In the rows, zero is written as 128.
One turn moves each row of this set onto another row. After a few examples, where does it send each row asked below?
q47: [161  83 151 127 143 113 168 130 132 122 158 126 143 106]
q729: [165  98 155 127 158 109 155 156 145 136 153 119 132  94]
q468: [168 106 160 123 161 102 149 156 148 134 147 132 133 102]
q68: [105 122  88 173 143 118 118 150 128 134 138 128 102 122]
q628: [159 129 133 139  98  95 158  98 119 115 150 118 142 102]
q94: [106 138  94 179 134 125 125 143 117 136 136 141  98 124]
q368: [109 107  90 166 148 130 119 156 124 135 127 139 123 106]
q886: [109 129  92 166 147 107 110 150 131 130 133 142 100 127]
q260: [160  80 159 121 140 114 164 130 131 123 158 134 144 119]
q862: [101 100  96 162 141 141 120 156 120 137 131 142 127 120]
q244: [147 121 162 133 115 120 145 171 117 151 122 105  98 132]
q366: [156 131 154 141 124 109 145 172 122 151 118  99  92 113]
q279: [155 136 164 129 124 105 135 171 122 149 116 115  94 132]
q478: [149 123 156 138 118 119 147 171 119 152 124  99  95 120]
q643: [168  91 148 133 149 103 164 131 137 123 155 128 141  97]
q539: [150 121 142 130  87 106 155  97 118 116 152 127 147 122]
q799: [164 140 130 149  84  93 146  99 122 123 143 134 130 119]
q273: [172  98 152 126 153  96 157 129 141 119 153 137 140 105]
q606: [160 136 135 136 103  89 151  97 123 115 148 126 141 106]
q370: [161 133 128 151  78 101 152  98 117 126 146 127 131 117]
q208: [108 111 107 147 145 130 107 155 125 134 122 164 128 138]
q579: [101 100 103 153 138 141 112 157 121 137 129 154 130 134]
q812: [100 120 104 157 135 124 107 149 127 134 137 152 103 153]
q680: [161 138 132 145  82  94 145 100 120 123 142 139 131 128]
q716: [ 94 110 103 159 129 132 115 150 123 136 141 140 106 148]
q95: [164 104 167 113 157 106 145 155 147 134 147 139 135 118]
q196: [108 144 103 168 135 119 115 145 121 136 133 156  98 142]
q597: [150 130 165 127 119 115 137 172 122 149 119 114  96 138]
q662: [ 98 111  94 168 134 131 121 151 121 136 140 129 106 130]
q453: [153 129 146 125  93 100 149  97 121 114 150 138 144 125]
q216: [171  98 155 119 151  97 155 128 140 119 151 146 142 117]
q679: [157  88 159 129 149 120 160 156 138 138 155 115 134 102]
q775: [156 129 134 147  77 104 150  98 116 125 146 130 132 123]
q85: [106 131 101 158 143 110 105 149 131 130 132 155 103 144]
q305: [109 144  96 174 140 117 119 146 121 134 134 150  96 130]
q299: [ 97 129 103 168 125 133 124 146 115 137 139 147  98 143]
q798: [159 134 133 144  78 100 146 100 118 125 146 136 133 127]
q228: [163 136 127 152  82  95 149  98 118 125 144 128 131 115]
q581: [157  95 170 110 148 118 149 155 140 136 151 137 138 125]
q277: [160 137 140 127 101  87 148  97 124 113 148 137 142 119]
q786: [158 137 156 137 126 103 138 172 125 148 117 109  91 119]
q974: [114 120 101 154 152 118 105 156 129 133 119 163 124 125]
q733: [114 120  94 162 155 119 110 157 130 134 123 149 123 109]
q899: [101 130  97 175 127 132 128 145 114 138 142 138  98 133]
q120: [151 121 136 134  91 106 160  98 117 118 154 117 145 112]
q627: [153  87 167 119 144 124 156 157 135 138 155 125 136 118]
q484: [102 138 107 166 129 129 121 146 115 137 137 155  97 149]
q933: [162  89 162 117 145 109 159 129 136 120 154 144 144 126]

q368 moves to q862
q120 moves to q539
Now these:
q85 moves to q886
q305 moves to q94
q643 moves to q47
q581 moves to q95
q478 moves to q244

One turn moves each row of this set onto another row. After a few examples, where does it send each row asked below?
q531: [113  57 114 150 116 153 132 102  73 112 129 167 105 113 144 134 132 123
  70 132 144 143 151 139 157 134 137 163 145]
q459: [ 82 138 170 120 128 169 122 130  86 119 128 140  80 130 140 171 139 165
 114 172 110 152 155 110 158 153  87 140 143]
q180: [121 106  81 135 114 183 121 103  73 133  98 171 101 111 146 156 143 144
 132 112 128 160 155 147 152 142 162 119 157]
q65: [154 120 177 139 165 170 107  94 104 146 142  99 116 123 152 170 127 134
 105 122 136 142 173 125 132 171 138 149 128]
q326: [121 104 123 156 159 136 131 137 101 130 113 140 148 102 140 156 138 156
 142 199 125 124 153 119 127 150 128 177 143]
q836: [123 135 166 118 123 178 126 136  98 136 111 142  95 125 148 151 121 188
 106 140  97 146 131 125 136 145  80 145 134]
q647: [111 122 120 169 100 207 134 116  66 133 114 147 139 130 155 156 159 164
 156 109 118 171 182 115 137 159 140 136 147]
q696: [131  87 154 121 130 194 120 134  77 153 151 152  96 146 144 196 103 146
  81 161 136 181 134 119 137 152 139 122 121]
q640: [109  56 131 147 112 162 129 135  73 120 112 140 147  96 145 135 128 142
  85 117 153 155 152 158 155 150 122 148 153]
q242: [103 120 105 169 111 198 129  82  72 139 128 159 121 135 161 171 159 141
 145 118 100 168 174  99 130 152 142 152 153]
q900: [152 104 157 120 126 194 125 140  94 156 124 149 106 136 150 169 100 174
  86 133 113 164 119 132 124 145 111 135 122]
q978: [132 138 158 107 164 172 105  95 100 178 150 103 119 115 140 159 142 130
 111 124 125 131 156 142 137 154 121 146 148]
q248: [112 110  82 147 119 184 122  74  77 142 118 173  98 123 157 172 150 130
 129 117 107 160 155 120 137 142 156 141 158]
q515: [120 114 104 148 102 197 129 128  68 128  96 153 127 119 144 146 149 165
 149 108 137 167 171 143 150 152 153 116 149]
q807: [140  89 134 123 125 179 123 140  76 139 138 146 155 126 146 166 144 120
 132 208 121 110 148 128 144 143 169 160 135]
q528: [130 133 159  93 154 167 116 107  90 181 147 127  97 120 119 134 168 127
 126 151 129 147 163 148 138 140 116 131 145]
q736: [ 86 108 162 122 131 178 118 129  73 130 151 149  78 142 138 195 127 141
  98 184 136 176 156 106 157 155 123 127 135]
q514: [ 91  66 151 151 101 183 138 140  77 130 133 128 172 106 143 135 155 145
 117 119 123 159 144 145 144 151 102 149 149]
q598: [ 82  75 148 162 104 185 145 115  81 129 163 144 145 127 141 133 179 129
 122 134  91 151 141 117 138 137 106 164 134]
q904: [118  98 125 142 141 154 120 142  90 130 121 128 150 112 134 173 149 124
 138 212 117 120 146 121 148 157 152 168 141]
q75: [166 104 188 144 158 164 119 105  96 132 134 119  93 132 139 150 144 135
 120 145 147 166 188 121 133 165 144 135 116]
q719: [152 114 177 116 150 163 124 114  86 153 138 136  81 129 116 128 171 129
 133 163 144 170 183 134 138 147 129 124 125]
q225: [ 98  67 123 159 113 166 144  91  77 118 160 169 104 130 140 130 165 115
  91 142 106 142 143 114 147 126 128 171 132]
q132: [156  87 139 124 132 178 135 134  75 144 143 170 155 122 164 145 129 149
 132 193 133 107 156 129 120 124 155 161 132]
q659: [144  97 131 145 154 150 140 131  91 137 126 166 152 109 159 140 126 170
 138 188 135 115 160 124 109 129 132 174 137]

q531 moves to q640
q807 moves to q132
Now these:
q180 moves to q515
q696 moves to q900
q719 moves to q75

